One vector is turned by the same rotation once a step. Each row is the vector after some number of steps, and that number follows the row.
The counts run from 0 to 214.
[ 26  39 -25 -22 -29  -6  25  -6   4 -17  -4  36 -21   4   6  39 -20  -6
  28  17   8   3  -1  25   3 -52  33   5  15 -21 -33 -21 -14  -6  43   2
  -9  29 -13] : 191
[ -4 -65  11  24  10  14  11 -14 -20   5  -7  -4  16   5 -13 -42 -38 -20
   4  14  20  14  -5  21  57  -6 -11  31  -5  11   2  -5 -25  29  -7  -7
 -16  42   8] : 131
[ -2 -28 -11   4   2  50  -3   5 -37 -17 -11   3  14  -3 -16  -4   1  22
   4 -26  -6  35   8  -6  76 -12  26  23  15  20   1  -9 -25  19  27 -12
 -41  12  -7] : 140
[-21 -31  12   1 -19  21 -44  16  30 -11  19 -21 -12  31 -16  15  54 -35
   1  -4  -1   0  20   7  33  -8  30  -4  -1 -24   5  23   7 -20  52 -16
   2  -7  23] : 164
[ 15 -10  26 -11  29 -18 -13  17  -3  25   5 -19 -35   8   3  21 -21 -51
  27  28 -13 -26 -33   2 -13   7 -63  21  24 -37 -23   2 -17 -18  20  -7
  -7 -10   5] : 178
[-36 -16  17  23  -7 -21  -9   7  15 -20   2 -26  35  32  -9   6  29  -7
 -35 -31 -11 -13  14 -34   0  -8  42   5 -33   3   6  41  10 -14   4  16
  28 -42 -20] : 70
[-19  -3  -8  33   6  -7 -11  16  40  18  -4  -5  17  12  -1  13  45   6
 -23 -26 -37 -14 -10 -40 -47  24 -19 -28 -25   2   5  38 -13  -8 -27  11
   9 -33 -10] : 67
[-42 -14 -36 -12  -3  17   2  20   0 -18  14 -26   4   1 -17   0  14 -21
   8   9 -40  -4  15 -11   6  -9   8 -62 -27 -16 -17  27 -44  23  22  -1
 -42  -3  39] : 158
[-14 -25  10 -17 -22  22 -36  -9  33 -28  10 -19  -3  31 -19  18  49 -44
  -4 -12   1  12  17  22  37 -21   7 -16  -1 -25   1  27   8  -2  51 -22
  -8  -8  22] : 165
[  8 -14  24   7  24  10 -15  11 -53  -2  -2   6  33 -31 -12 -22   0   7
   7  24   7 -35  19  -5  -6   7 -42   5  15  43  31  -6 -11  22 -40  -3
  19  46  17] : 126
[ 44  24  29  15  -4 -16  -8 -19 -32  38 -22 -17  16  17   7 -15 -40   5
  -9  -1  -5  37 -30   3  25  16 -38  18 -16   0 -18  -1 -24  16 -28 -24
 -14  27 -27] : 39
[-27   5   0 -18  -8  14  34 -18   7 -34  45 -23  20 -28  14 -28 -39  24
 -24  32  25  26 -24  33 -11   5  41 -14  -2  -1  13 -19  20  28   0  28
   6  22   3] : 106
[ -1  -2   1 -27 -43 -57  43   3  22  24  20  -8   9  21  18   9   0 -13
  -3  28 -30  15  18  36   7 -14   5 -26 -31 -18  -9  29 -25   0   6   4
  14  29  -1] : 20
[-21 -41 -19  -3  10  10  28  -6  52  19  30  -7 -20 -45  32 -10   9  28
 -19  22   1   0 -16  31 -48  31 -20  -8  -2  -5  23 -17   1   3 -17  22
  17  25  10] : 110
[ 50  19  21  12 -15 -25 -16 -18 -47  19 -19 -25  23  19   5 -15 -40   9
 -11   4   7  35 -19   2  41  -3 -12  19 -31  -7 -17   2 -18  18 -20 -17
  -3  28 -27] : 38
[ 16  12  31 -28 -22 -39 -13  49   4  58   3  -2   7   9  14   3  25  18
 -11   5 -12 -10  36  22  -8  19   3  17 -10  17  27  12  12 -18   9 -20
  40  26  -7] : 25
[  5   0 -14   2 -17 -21  44  12 -26  12 -58  20  10  28  21   4 -24   9
  -5 -34  15  37  12 -14  23  -3   7  11 -37  24 -17  14 -21 -13 -12  -5
 -19 -28 -34] : 45
[ 35 -19  -5  22  12 -33  21  -3 -11  49 -52  -5 -24   8  18  -1 -17  21
   6 -11  -2   9   2 -27  -7  16 -28  41 -27   8 -27 -11 -35 -23 -31  -9
   1  -3 -23] : 42
[-20  12 -20   7  -6  44   8  -2 -42 -41  15   2  11  18 -24   4   0   5
  25  24   5  19   4 -48  28  -3  30 -42   6  19  -8  -2 -17  17  -4   1
 -32   7  28] : 149
[-15  -9  -1  54 -20   9 -25  -6  32  -2  10 -26  -3  36  -4 -12  -3  23
 -18  -4  16  28 -11 -44  -4  29  53 -13 -47 -18 -21   1  13 -10 -13  21
  12 -10   0] : 61
[ 10   8  41 -21 -11   0 -37   5 -30 -34  19 -24  11  32 -11  20 -19 -69
  11  26  29   0 -26  17  35 -12 -17  -6   1 -32   5  21   5  -6  18  -3
   4 -18   8] : 174
[-27 -14  -4 -24   2  23 -46  54  11   1  14 -32 -17  -6  -7  13  51  -4
   3 -11 -23 -20  23  -5 -17  37 -13 -39 -13  -4  22  14  -6  -8  34  -3
 -15 -25  34] : 161
[ -7   8  -4  46  -7  13 -26   3  17  -3  -1 -23 -15  23   1 -14   1  37
 -14  -7  31  23  -2 -48 -23  45  44 -17 -52  -6 -10 -16  21 -15 -19  14
  12 -21   1] : 60
[-34   4  29  21 -12  -7 -14  -5  16 -18   2 -23  50  35 -19  -2  30 -20
 -40 -37 -10   2  -2 -19  12 -15  32   3 -17  -1   7  51  12   4  13   5
  19 -29 -22] : 71
[-17  -1 -10  34 -19   4  -1 -39  48 -11  10 -24  14  34  -8 -12   2  -4
 -30 -21  -2  51 -32 -17   1  10  16 -34 -47 -20 -16  28  -5  24 -10   1
 -10 -21  -7] : 63
[-17 -15  -1  -4  11  14  23  -9  45  21  45  -6 -13 -47  24 -24  -2  30
 -20  22  -9   4 -31  33 -46  29 -19 -14  19  -7  16 -11  -1  24 -13  20
   8  38   8] : 109
[  2 -18  -2 -22 -38 -64  41  -8  34  22  24 -28  -8  19  20   9  -4  -5
  -2  39 -16  15  24  21  12 -10  12 -14 -30 -21 -13  17 -12 -14   0   6
  31  20   6] : 19
[ 12  28  27 -32 -13 -49  -8  50  -5  52   4 -19   9  -2  17   2  22  24
 -11   5 -29 -29  43  12 -21   9  -6   0 -11  16  19  18  -2 -12   5 -15
  30  24   5] : 24
[ 12  -8  14 -13  16   7   3 -13 -47 -20  -5   2  44 -33 -15 -22   5   0
   2  18  14 -30  21   6   2 -16 -39  -9   6  40  29   2 -10  32 -44 -15
  12  43  22] : 125
[ -2 -59 -25  22  32  32  -4  51 -34  30 -33  31  -4 -14   7 -10   6  16
  25  -4  -6 -13  10  -9  16  21 -29  22   9  17   8 -16 -33   1 -10   7
 -23  12   2] : 136
[ 13 -22 -24  20  25  52   1 -20  -2  -6 -17  10 -36 -12 -17  14  28  37
  42  -5 -12   3  21 -52   6   6 -10   9  37  25 -20 -34 -15  -3  -1 -19
 -23   8  21] : 144
[-18   0  -1  -1  11  16  22 -16  32   8  55 -21   7 -40  13 -30 -21  28
 -22  28 -16   6 -37  31 -28  19   2 -10  19  -3   8 -10  -4  34  -1  18
   4  52   4] : 108
[ 13  56  -6 -53 -17  -4   9   5   6 -18  17 -15 -18 -14  -7  24 -22  13
  14 -13  -9  28   2  22  15 -11  30   9  29 -23 -10 -24  13   8  62 -16
 -23  -7  -2] : 4
[-10  10  23  42  32  -7 -18 -22  37  10 -19  16  17  11 -24   1  35 -39
  -5 -16   5 -38   2 -23 -61  -4 -20  25  13  -9  -4  24  27  -6  -2  -9
  37 -20   1] : 76
[ 50  12  16   3 -20 -29 -18  -9 -50   2 -24 -19  28  18   7 -10 -41   7
 -11   7  36  32   1   8  40  -7   2  18 -50  -2 -10  -6  -7   2 -28 -10
   9  23 -22] : 37
[  1 -32 -29  39  19  50   6  -5  -3  -2 -13  37 -32  18 -13  25  35  18
  44   7   2  10  21 -44  14   8   2   6  41  19 -13 -19 -12 -18  -4  -8
 -16  11  20] : 145
[-17  27  40   4  32  -7 -16 -44  30  -6  -9 -37  23  -7 -34 -12  28 -17
 -28 -37 -12 -27   4 -25 -40 -15 -20   8   7   3  -1  24  20  22  12 -24
  14 -17   0] : 74
[-17  -9  10   3  10  17  33  -6   3 -12  10  17   3   0  19  28   1  12
 -10 -11  12  16 -28   5  -3   2  35  62  52  -1  15  -7  35 -23  28  29
  19 -29 -37] : 95
[ -9   8 -12  23 -10  -4   2 -43  46 -10   1 -36  14   6 -10 -11   5   2
 -30 -27 -21  38 -21 -18 -15   4  -4 -42 -54 -17 -21  24 -18  20 -17   1
 -18 -23  -5] : 64
[  2  -3   1 -19 -37 -52  27  52  24  46  21   4 -13  17  22  19   9  29
   6  24 -18 -23  28   0 -13  24   9 -16 -25  15  10   1 -17 -25  -5  18
  20  24 -15] : 205
[ 52  11   1  25  -8 -29 -33  32 -32  37 -36  26  12  16  14   4   3   3
   9  20  31  -7  15   3 -11   4 -11  23 -28   5  -1  -6   3 -16 -38 -12
  42  32  -8] : 34
